In the rows, zero is written as 128.
Where one turn sends some rows of the set: a few examples, then the rows asked
k740: [143 145 147 138 135 133 102 146 121 134 118 116  97 112]
k9: [ 99 123 133 140 133 145 101 158 120 143 123 131  80 122]
k464: [101 138 126 151 137 156 111 121 118 133 127 135  82 124]
k749: [119 129 148 134 104 137 131 143 136 115 136 121  95 112]
k517: [124 104 145 145 153 150 122 167 116 108 127 117 100 115]
k831: [133 127 137 134 122 135  97 131 131 148 127 111  92 125]
k899: [127 121 142 138 148 147  95 105 129 115 132 121  96 122]
k113: [138 108 123 141 128 134  89 129 112 110 119 115  81 127]
k642: [108 101 113 143 124 160 112 155 110 118 140 107  91 108]
k737: [124 118 147 142 133 148 109 100 117 126 127 119  93 110]
k510: [111 107 105 145 124 137 124 128 120 106 136 115 106 109]
k982: [115 121 123 140 155 150  82 148 122 122 138 135  92 117]
k124: [124  97 118 151 143 166 113 132 120 121 125 137  83 122]
k616: [132 144 156 136 148 150 112 123 117 128 140 112  92 122]
k225: [106 123 145 146 142 147 119 169 117 103 132 102  94 111]
k63: [125 131 150 138 141 152 125 169 108 112 143 121  89 122]
k60: [114 129 128 135 149 160 140 146 143 118 129 112  95 124]
k139: [124 121 135 139 114 158 115 161 105 104 120 110  95 103]
k585: [101 139 160 137 143 149 115 153 126 109 122 120  90 119]
k61: [126 150 137 133 123 131 104 127 128 126 119 132  89 112]
k652: [121 139 133 115 149 141  96 148 105 123 126 117  80 115]
k455: [131 121 134 152 123 130 112 121 113  93 126 105  89 121]
k609: [117 106 126 146 127 164 125 134 136 123 144 115 116 126]
k661: [113 124 143 152 152 139 139 150 130 127 132 120 102 131]
k322: [129  96 119 143 126 137 118 146 129 100 120 112 108 113]
k797: [118 118 121 148 129 153 117 118 144 137 131 129 103 106]
k540: [110 123 114 152 150 139 103 151 105 128 131 138  85 127]
k358: [145 147 143 135 121 136 108 147 120 119 141 129  95 112]
k687: [124 115 136 144 153 148 134 137 119 103 137 128 100 142]
k701: [123 115 144 118 117 144 112 142 118 134 129 113  89  91]
k686: [124 117 118 125 121 134 123 145 113  94 145 114 102 120]
k115: [103 107 126 153 141 152 108 120 118 136 138 116  81 131]
k103: [129 135 129 129 148 140 105 159 115  95 116 111  97 109]
k341: [133 125 129 142 121 158 104 119 110 100 130 105 106 128]
k618: [119 122 124 129 116 161 120 168 125 112 123 115  89 102]
k876: [114 100 113 142 124 132 113 127 127 116 127  95  92 117]
k573: [131 119 142 147 105 134 113 144 124 130 128 122  82  97]
k43: [111 104 113 151 138 149 118 146 141 124 148 119 108 121]
k950: [127 123 125 156 143 157 112 116 118 137 139 134  78 118]
k97: [127 151 129 127 157 136 107 150 121 123 131 118  82 123]

k585 goes to k686
k701 goes to k60
k573 goes to k661
And these:
k139 goes to k43
k115 goes to k61
k609 goes to k899
k9 goes to k749
k642 goes to k797
k517 goes to k876
k950 goes to k740

